(in the rows, 128 means zero)
One turn sends every row of this set to another row. A few are shown first. Where does it send the rows asked after them?
zed: [146 115 104 149 125 149 103  92 121 154 122 150 108 149 156 125]
nez: [116 108 177 144 128 145 167  96 142 127 131 137 128  86 132 113]
nabin: [109 116 136 163 157 149 139 121 145 148 143 113 165  84 108 106]
rad: [118 122 136 110 131 142 110  94 121 142 122 162 109 134 164 136]
daf: [150 127 116  89 158 184 108 125 110 120 133 150 142 128 132 130]
Vig: [124 111 110 111 111 154 130 144  90 131 149 129 122 139 174 114]
Gaz: [154 110 138 112  96 191 122 119 119 121 116 142 100 143 129 129]
dogo: [142  98 173 115 124 162 113 142 135 157 131  97 144 109  96 113]
mafos: [132 127 146 177 142 169 123  99 157 142 122 121 123  99  97 105]
teke: [112 102 169 149 128 145 166 124 140 138 145 133 139  82 118 106]
Lin: [123 131 122  90 112 152 129 110 114 156 114 114 136 123 156 156]
dodus: [127 112 157 169 150 161 159 132 133 120 155 125 132  93 113  86]
Fek: [107 114 130 187 130 135 167 114 144 140 145 135 135 123 132 110]
taz: [128  98  98 114 117 164 140 136  92 125 137 123 116 139 167 117]
Vobo: [152 156  95 135 131 169 122 121 119 147 127 119 133 165 136 136]
zibit: [ 97 111 128 152 162 141 131 109 150 149 135 137 158  86 119 117]
Vibu: [126 100 134 132 154 148 122 168 127 150 160 109 158 137 106 104]
rof: [132 109 141 166 167 165 150 113 126 113 147 125 125  88 127  80]
Vuder: [156 101 152 149 124 160 144 148 116 137 149  79 139 138 117  91]
Zefa: [146 105 105 121 151 161  98  79 109 130 121 138 137 121 164 125]
kez: [121 125 121 131 147 158 122  98 104 107 137 147 110 154 172 119]
lik: [144 123 150 116  86 186 115 125 112 113 129 133 106 148 139 123]
gom: [112 110 142 182 122 142 160 126 146 153 144 118 147 105 112 109]
Ranop: [127 130 163 168 143 167 137 114 151 136 135 112 140  91  94 103]
pudo: [150 128 128  90 144 188  95 122 105 114 139 138 152 123 137 124]
zop: [162 146  98 139 125 169 104 122 113 147 137 119 150 159 139 127]
reb: [130 135 126  97 100 144 114 116 117 169 123 122 144 128 154 148]
dod: [129 121 171 139 110 147 142 146 143 151 143 101 151 154 103 126]
baz: [128 102 171 108 141 144 153 143 116 135 153  95 170 117 128 113]
roz: [141 126 138 130 123 174 109  69 119 112 113 128 118 143 156 133]

Fek -> mafos
Vobo -> Gaz
Now these:
Ranop -> teke
Zefa -> kez
dogo -> baz
zop -> lik

